In the rows, zero is written as 128.
One turn or mirror swaps these rows in pairs. Which row does each one swap with?
j_507: [134 130 164 149 172 122 106 128  86 130  74 121 145 117 147 138 127 130
 120 133 134 148  70 126 129]
j_902: [141 130 175 148 174 126 138 145  84 140  73 142 139  93 150 104 130 117
 112 130 138 145 104 133 130]
j_941: [134 131  67 151 169 114 135 175 106 134  95 135 143 100 146 139 129 112
 115 136 128 150 136 133 124]
j_986: [134 149 143 157 170 136 105 172  67 133 105 122 162  92 146 106 147 127
 128 133 148 146  87 159 121]
j_151: [140 124 149 144 171 124  90 174 117 135  90 127 145  94 144 168 117 108
 111 136 129 145 130 133 129]
j_732: [149 137 135 158 157 138 120 134  85 150 111 127 113 104 146 143 146 146
 152 154 144 129  80 141 122]
j_724: [133 116 156 149 119 114 140 190  97 141 120 137 149  91 131 103 142 101
 118 133 126 140 140 127 119]
j_641: [138 135 114 128 146  89 129 131 122 128 107 144 125  87 137 112 102 124
 109 156 102 150  86 107 125]
j_763: [139 128  75 140 107 120 125 146  79 134 150 121 145  95 151 131 125 118
 119 133 129 141 117 131 124]
j_54: [147 137 163 156 141 136 146 147 149 134 117 147 133 118 155 124 139 137
 104 143 126 146 121 143 132]
j_475: [133 143  61 140 156 122 128 169  92 138 116 118 150 109 134 146 147 113
 108 133 130 151 115 129 129]
j_286: [138 108  73 151 162 129 102 156 128 145 110 130 145  89 128 120 134 103
  98 123 124 146 108 128 120]
j_799: [132 130 131 154 175 144 122 163  83  97 141 122 149  86 168 123 148 125
 127 142 138 128  99 155 144]
j_765: [162 130 101 165 165 149 127 164  84 169 107 142 151  97 138 150 127 109
  96 146 138 133 124 151 132]
j_458: [133 121 113 146 130 135 138 155 102 140  82  93 154  90 156 143 105 109
 102 132 121 129  75 128 126]
j_228: [131 113 110 147 129 110 172 124 114 145 152 136 143  95 157 116 133  98
 120 127 129 151 101 135 120]
j_42: [121 122 105 128 174 107 152 130  72 123 114 147 140 109 151 145 116 137
 131 141 134 142  68 129 132]
j_613: [148 127 120 135 131 102 124 141  92 156 101 124 135 121  93 139 116 147
 115 121 134 158 111 118 108]
j_821: [147 145 114 139 124 109 118 156  96 168  80 149 153 105 107 118 127 119
 104 144 125 164 104 132 113]
j_73: [134 140 163 141 151 121 156 180 116 138 143 125 151  99 156 154 115 152
 115 126 118 156  93 120 137]
j_225: [136 121 118 141 170 145 130 112  81 112 115 153 146  73 168 146 148 121
 119 147 134 134  90 132 147]
j_80: [139 127 149 142  97 131 134 127 103 132 151 133 148 100 142 134 114 147
 106 135 128 147  81 135 125]
j_468: [139 121 167 151 143 123 113 131 118 135  98 139 151  72 141  86 126 113
 120 131 126 144  85 138 112]
j_552: [140 128 106 147  99 122 118 124  61 137 109 118 148 105 138 127 116 141
 112 129 128 146  91 139 120]
j_36: [133 117 158 146 135 139 115 163  98 128  64 144 144 127 148 138 146 141
 124 132 124 150 120 133 125]
j_15: [130 118 109 147 186 124  94 191 100 136 139 114 140  85 142 113 123 140
 108 135 127 142 126 137 125]
j_750: [136 127 131 138 161 139 133 134  84 143 178 154 139  93 155 151 118 113
 116 125 132 150 124 124 128]
j_636: [137  94 135 181 139 102 142 144 117 135 135 130 156  92 127 121 113  90
 111 147 143 133 113 121 104]
j_987: [107 114 121 124 165 135 120 136 117 119 103 151 133  84 172 151 138 142
 114 117 113 152  88 141 142]
j_420: [118  96 112 138 134 117 124 128  96 123 121 138 131  77 177 120 103 140
 126 142 110 141 127 138 132]
j_12: [139 115 140 149 150 105 121 146  96 122 123 102 152 125 140  83 139 119
 129 126 132 161 103  95 115]
j_814: [139 105 145 144 170 149 140 173 108 123 154 114 164 108 131 156 142 119
 105 114 135 140 104 143 135]
j_768: [126 125 107 162 170 123 166 156 100 105 140 122 152 123 135 120 121 107
 117 142 113 127 128 141 134]
j_291: [135 121 135 140 115 128 110 138  77 138 170 161 139 105 155 137 128 103
 114 130 135 149  87 134 117]
j_140: [140 128  68 148 149 130 108 169 108 148 136 130 143  99 133 167 140 128
 114 131 128 145 112 130 117]
j_971: [151 102 117 147 147 116 154 146 102 155 138 142 147 115 123 168 107 109
  99 127 135 149 137 126 114]
j_197: [135 120 117 129 178 138 118 122  90 116 122 158 132  72 160 151 124 144
 104 137 131 128  98 117 138]
j_591: [147 115 163 154 142 112 127 139  99 120 144 103 119 112 142 126 131 148
 137 119 125 144  98 104 129]
j_849: [131 127 138 142 122 105 104 171 112 140 102 103 142 119 126 141 121 141
 103 102 119 173  99 135 115]
j_189: [121 114 114 145 171 138 139 139  95 101 107 153 144  74 184 125 137 111
 113 143 118 129  83 131 140]
j_21: [140 127 149 142 202 118 178 148 111 130 131 142 144 100 150 123 123 123
 115 137 127 138  98 126 132]
j_995: [140 116 107 135 125 134 140 188  56 142  89 136 143 108 135 119 125 102
 111 142 132 140  88 120 128]
j_127: [138 140 121 165 152 137 138 175 109 113 125 105 162 135 150 115 133 113
 133 137 112 121  97 153 135]
j_856: [135 129 128 151 154 119 112 161 105 140 120 144 138  66 124 149 136 125
 127 152 147 171  62 153 110]
j_52: [154 114 116 116 126 101 123 129 106 152  98 149 135 124 118 132 118 108
  94 138 106 152  95 116 120]
j_448: [146 133 165 138 196 122 110 155 120 143  85 137 142 121 146 139 145 109
 123 138 122 144  95 143 126]
j_915: [148 130 123 142 146 113 103 139  99 152 105 138 127 118 130  87 138 132
 110 132 133 146  82  90 104]
j_832: [132 125 174 140 110 133 120 152 101 141 122 138 149 105 140 129 154 145
 104 137 125 150 137 136 126]
j_61: [140 138 138 129 134 134  97 130  91 136 126 117 124 131 128 135 141 163
 136 138 116 132  92 138 135]
j_440: [125 112  95 120 150 120 142 137 104 148 115 156 149 113 134 132 104 108
  83 136 108 169 127 120 115]
j_937: [131 128 142 174 153 121 127 187 106 127 125 105 170 117 147 106 131  93
 126 128 151 154  99 146 110]
j_390: [129 125 142 146 218 141 124 129 124 133 116 134 146 112 146 140 128 130
 112 140 124 149 112 139 125]
j_994: [136 119 130 142 135 126 111 171  67 140  97 141 142 114 150  84 141  79
 117 138 127 151 114 135 125]
j_415: [130  99 134 126 145 110 117 158 114 126 133 136 156 130 130 121 113 100
 109 117 147 151 100  90 103]

j_799 swaps with j_763
j_732 swaps with j_995
j_73 swaps with j_636
j_228 swaps with j_814
j_468 swaps with j_849
j_52 swaps with j_448
j_189 swaps with j_140

